(in the rows, 128 means zero)
The rows of D fall into a few groups, which share some directions, and each row is roughly a mix of its group's hidden directions.
D, 132 rows:
[[ 82 133 167 119 101 152 120  79 131  82]
 [140 148 132 119  95 144  94 207 130 111]
 [ 86 106 111 138 159  92  65 148 137 148]
 [121 132 142 159 120 119 135  39 140 142]
 [160 192 120 141  91 147 108  99 128  91]
 [ 90 131 149  90 114 134  79 165 132 176]
 [ 82 126  72 107 100  97 101 139 119 164]
 [134 135 141  62 134 117  71 124  98 100]
 [192 100 131 131 105 119 112  79  93 110]
 [129 126 134 203 129 131 183 156 142 136]
 [167 186  80 121 157 109 118 122  97 115]
 [ 84 123 140 136 156 158 180  85 138  93]
 [172 158  90 137 129 105 106 185 103 150]
 [128 180 102 101 100 139 142 188 114 104]
 [121  66 145 152 156 112 102 159 135 175]
 [ 72  70 109 146 102 109 101 105 134 143]
 [146  75 122 118 105 113  75  78 119 111]
 [158 113 102  97 116 113  53  99 131 139]
 [102  97 125 165 126 135 135 207 130 145]
 [139  90 196 155 108 137 127  89 154 133]
 [ 99 192 157 140 143 111 159 114 136  83]
 [186 109 165 142 136 165 129 110 144  79]
 [155  95  98  90 121 129  63 126 103 153]
 [163 133 102 109 130 140 129  59 103  83]
 [118  54  98 119 135 145  99 108 139 166]
 [101 145 116  64 125 125  74 133 101 153]
 [ 86 173  77 147 155 121 162 144 109 107]
 [128 181 151 135 143 126 190 117 134  82]
 [111 181 157 172 120 153 168 161 148 137]
 [161 161 140  99  71 136  87 124  89 126]
 [155  99 151  82 118 162  79 103 104 104]
 [154 203 127 140 115 122 177 113 131 109]
 [138 144 142 148 133 140 150 216 122 146]
 [105 139  87 181 124  79 134 134 168 150]
 [116 163 169 179 100 135 164 144 163 149]
 [143 115 165 113  94 171 147  70 115  99]
 [143  87 140  91 104 137  90  87  79 123]
 [153 159 130 108 122 151 154  62 100  91]
 [114  87 127 100 130 114  82  59 133 127]
 [181 125 113 107 100 121  71  94 104 105]
 [118  86 172 157 112 163 133  72 145 114]
 [128  82 101  87  99  96  73 115 139 138]
 [ 75 114 153 152 122 142 137  61 153 119]
 [190 177 140 123  89 137 165 127 138 113]
 [ 85 101 135 146 163 153 192 139 151 114]
 [129 104 142 187 128  99  88  85 158 112]
 [ 63  86 114 134 134 135 132 121 175 163]
 [ 54 116 133 168 140 106 151 136 150 156]
 [101 113 182 115 103 159 110  75 134  96]
 [138 110  83  78 167 150 107 149  85 119]
 [ 44 137 158 104 141 142 121 148 113 139]
 [156 198 122 131 129 149 178 112 119 102]
 [125 164 135 131 126 116 144 216 135 138]
 [124 137 103  63 149 129  77 110  95 110]
 [168 177 119 146  82 105 118 170 124 157]
 [132 195 104 146 147 127 178 159 116 110]
 [128 110 125  54 111 158  93 127  89 129]
 [151 128 103  54 136 136  80 141 108 139]
 [151 174  89  88 126 128  80 138 100 100]
 [104 151 152 142 122 137 170 122 176 189]
 [143  92 119  67 148 148 102 165  89 115]
 [164 167 143 135 135 166 136 157 155  69]
 [148 163 141 142 124 163 179  92 109  82]
 [ 98  76 136  91 124 130  73  91 139 140]
 [130 190  92  95 164 129 136 162  97 125]
 [142 124 138 195 117 135 167 130 154  77]
 [123 133 108  56 127 107  73 108 115 124]
 [152 118 136 107 136  94  76  78  99 164]
 [182 171 168 100 109 166 143 147 123 120]
 [169 171 138 180 132  88 163 142 148 126]
 [128  52 130 126 118 125  79  94 117 113]
 [126 158  85 142 130  69  93 121 145 169]
 [109  84  95 119 151  99  77 103 142 166]
 [114 163 123 104 163 124 119 201 101 143]
 [155 149 141 168 150 110 196 152 152 115]
 [110 155 113 183 166  98 169 137 163 130]
 [128 181 181 164 142 136 176 130 127 116]
 [187 140 112 180 136 102 128 113 173 118]
 [101 106 158 103 110 118  63  80 131 124]
 [152 203 121 141 122 139 168 160 131 106]
 [130  85 105 111 149  98 139  67 150 166]
 [115 100 121 151 141 169 203 111 146 127]
 [112  66 123 124 149 112  87  75 135 147]
 [103  56 130 116 132 114  83 114 139 164]
 [146 192 132 156 112 135 171  84 149 126]
 [ 94  85 183 166 128 139 162 127 155 115]
 [ 81 142 119 116 119 151 189 178 114 127]
 [159 186 116 126 128 161 169 123 112  82]
 [122 131 112  55 128 142  79 109  96 115]
 [112  69 141 130 126 127 116  57 140 153]
 [140 124  98  51 129 136  81 118 107 128]
 [102  51 136 116 140 116  93 162 118 142]
 [193 132 123 163 121 108  92  93 147  98]
 [119  86 108  80  99 180 149 156 116 116]
 [145 135 103  57 138 145  96 132  83 111]
 [125 130 126 171 116  99 110  58 159 153]
 [162 184 101 117 141  82  90 151 113 128]
 [128  81 124 149 111  87  77  85 146 145]
 [ 80  94 124 178 134  89 133 108 152 163]
 [156 126 158 116 116 165 181 132  80  93]
 [ 79  78 168 132 151 150 147 165 119 150]
 [114  85 139  84 146 163 107 156  83 101]
 [171 104 103  95 130 130 122 142  90  66]
 [122 147  90  65 137 135  94 172 101 127]
 [161 191 118 107 132 131 173 163 100 126]
 [ 94 118  76 111 162 105 106  72 117 122]
 [103 140 163 166 136 128 155  59 137 104]
 [117 108 137  76 128 130  58 107  98 114]
 [107 112 169 162 114 149 171  98 167 163]
 [104 133 149 162  95  85  88 151 163 164]
 [143 154 147 182 131 102 179 168 154 128]
 [142 150 136 172 105  88 152 172 172 149]
 [125 146 127 182 139 103 202 139 133 142]
 [118 142 155 159 142 162 186 162 153  94]
 [129  87 148 189  88 114 150 152 160 138]
 [106  53 128 102 146 110  94 155 114 144]
 [175 106 149  95 108 154 111  98  80  97]
 [121 189 151 115 113 141 152  82 124  82]
 [168 188 120  74 139 154 131 121 105 115]
 [ 93  70 152 140 121 113  97  75 146 128]
 [116 149  67  73 117 106 100 153 113 117]
 [112 143 163 191 110 141 167 132 168 147]
 [139 169 117 176 131 122 181 117 175 147]
 [ 78 120 161 110 141 138 100  64 122 103]
 [130 118 138 106 125 165 205 155  96 128]
 [ 94 172 142 128 127 147 145 200 110 110]
 [149  97 167 163 154 101 151  78 114 159]
 [140 164 144 123  96 109 161  90 172 174]
 [135 100  99 179 158  89 115 120 164 166]
 [ 68  94 170 149 133 163 154 138 139 104]
 [158 143 126 159 103 132 124  54 125  88]
 [182 193 119 119 119 109 144 163 109 117]]
In each list below, one row fits none of the groups, and each other row fits one group, some only roughly. Which row is it?
  * z593: [170 204 112 121  96 110 126 127 148 122]
  * z957: [131 161 130  77 118 174 144 168  99  95]
  * z457: [138 100 122 183 118  96 153  72 157 135]
  * z123: [160  68 146 131 124 128  88  72 124 125]
  * z372: [160 170 180 151  97 143 173 133 141 112]
  * z353: [163 159 117  94 131 167 174 175 119 110]
  * z49: [ 68  96 137  90 132 125  76 153 115 131]
  * z115: [156 189  95  97 137 114 129 170 104 104]
  * z449: [163  88 148 114 140 115  77  76 116 150]
  * z226: [116 105 150 140 126 184 168  89 138  83]
 -> z226
  * z465: [120  91 116  89 170 125  80  89 113 154]
  * z478: [ 93  92 169 160 134 170 170 139 148 147]
  * z112: [132 177 136 128 140 157 184 178 138 105]
  * z941: [164 117 107 105 116 128  49 158 128 132]
  * z488: [ 68  81 165 142 136 137  90 107 147 127]
  * z430: [147  64 141 169 116 138 129  83 158 145]
  * z136: [121 145 155 142  98 106 118 189 166 170]
  * z363: [140  51 153 138  98 161 132 108 138 149]
  * z686: [102  73 117 151 132 112  87  98 172 151]
  * z838: [ 95 176 184 136 156 152 144 157 135 103]
  * z407: [163  98 129 186 138 131 183 154 143 142]
 -> z941
  * z609: [181 128 128 114  91 158 102 132 112  69]
  * z346: [114 103 153 168 100 139 136  76 173 159]
  * z194: [ 91 104 116 123 157 113 100 194 116 163]
  * z166: [141 155 123  71 160 140 137 161  92  84]
  * z53: [ 98 180  95 133 170 126 164 164 126 104]
  * z98: [177 186  88 123 131 133 158 131 122  92]
  * z844: [143 166 111 118 134 148 195 179 123 119]
  * z342: [ 96  82 104  89 128 135  76 115  90 136]
  * z176: [158 178  75 137 118  91  92 135 150 123]
  * z732: [112 100 137 122 153 144 104 206 108 153]
  * z967: [161 104 157 106 100 104  64 155 119 149]
 -> z342
  * z206: [158 132  98  91 125 155 126 189  83 128]
  * z614: [ 84 181 124 131 128 138 182 157 144 157]
  * z257: [109 178  96 134 133 122 181 175 150 145]
  * z198: [130 141 142 146 134 139 196 189 149 128]
  * z998: [130  78  87 145  99  88 108  91 124 159]
  * z281: [153 180 170 133  92 148 168 120 138  95]
  * z336: [ 72  79 119 172 132 122 147 133 168 142]
  * z958: [155 125 122 128  82 155 141 204 134 120]
  * z83: [127 169 149 170 118 130 190 149 160 147]
  * z882: [137 163 146 119 136 167 205 119 116 110]
 -> z614
  * z739: [163 182 100 129 114 130 144 182 150 159]
  * z615: [174 187 127 131 147 121 166  81 121 119]
  * z733: [111 143 159 190 134  73 108 139 157 135]
  * z592: [101 100 116 148 133 108  81  61 134 151]
  * z225: [156 136 142 183 137 132 197 151 142 124]
  * z304: [114  57  96 131 132 108  92  93 140 147]
  * z566: [ 50 114 119  99 110 153 127 167 121 135]
  * z974: [110  73 177 158 133 139 105  83 143 114]
  * z757: [120  90 111  96 137 116  65  85 100 124]
  * z393: [150 176  90 164 115  93 131 160 142 167]
  * z658: [ 48  88 140 114 131 152 119 143 146 141]
  * z105: [120 151 122 164 122 133 200 173 141 112]
 -> z739
  * z65: [157  96  92 112 107  95  85  85 103 149]
  * z421: [155 173  73  99 146  99 126 163 111 107]
  * z6: [177 179 122 150 132 135 158 184 125 118]
  * z113: [123 154 195  95 139 149 112  82 118 107]
  * z72: [160 182 106 149 113  98 177 154 104 136]
  * z727: [179 161 156 169 109 125 180 145 145 133]
  * z517: [119  71 164 119 131 177 172 118 129 104]
  * z385: [119  52 163 147 107 139 138 142 156 151]
  * z362: [123 128 131  79  86 138  68  87 118 132]
  * z721: [145 197  93 135 142 108 157 170 139 130]
  * z985: [158 146 116 123 123 197 156 178 113 121]
  * z995: [184 150 140  83 129 147  81 114 108 102]
 -> z6
  * z819: [154 168 160 159 112 171 172 140 159 112]
  * z697: [ 49 105 136 162 147 121 130 136 161 137]
  * z266: [107 168 117 152 147 140 203 150 139 112]
  * z670: [120 127 165 194 124 107 162  99 168 129]
  * z184: [101  75 167 151 136 144 180 103 106 134]
  * z283: [135 151 157 133 102 182 174  85 121 102]
  * z369: [152 193  88 117 126 112 110 172 106 138]
  * z557: [116  61  83 159 146 106 113 131 136 160]
  * z761: [127 182  90 115 140 135 177 178 121 133]
  * z636: [174 177 110 134 147 127 169  75 124 121]
 -> z819
  * z103: [100  57 172 134 144 150 118  99 143 137]
  * z99: [121 124 165 169 103 116 180  97 165 156]
  * z569: [166 180 102 159 130 123 166  92 142  98]
  * z966: [161 157 112 121 117 152 196 167 114 108]
  * z306: [120  68  74 118 138 113  86 141 127 157]
  * z663: [123 174 149 160 125 131 190  84 143 136]
  * z400: [147 185 116 125 120 104 124 175 116 182]
  * z131: [117 202 110  84 143 126 123 144 101 103]
  * z384: [119 104 132 161 144 142 202 161 157 135]
  * z644: [136 111  89 181 127  72 148 122 150 160]
  * z76: [110 104 104  84 145 140  73 165  88 129]
 -> z400
  * z744: [ 84  93  97 144 132 107 115 193 124 148]
  * z69: [147 128  97 101 116 122  90  51 122 121]
  * z169: [126 144 133 148 134 152 210 165 125 111]
  * z340: [100  61 126 112 155 174 131  98 112 114]
  * z924: [186 195 117 134 116  89 123 126 126 125]
  * z540: [ 84 120 115 117 129  97  59 107 135 162]
  * z610: [155 165  81  88 129 106 150 148 114 176]
  * z927: [ 98  98 160 190 156 113 152 113 159 113]
  * z607: [136 132  83  67 136 108  84 159 110 142]
  * z682: [154 165 111 178 123 137 194 140 138 118]
  * z338: [111  99 147 149 149 168 191 161 115 106]
  * z464: [ 75  92 149 131 108 162 140 134 143 185]
  * z934: [ 87 117 109 101 135 115  54 100 124 146]
  * z368: [121 134 126 119 140 161 203 179 136 137]
 -> z464
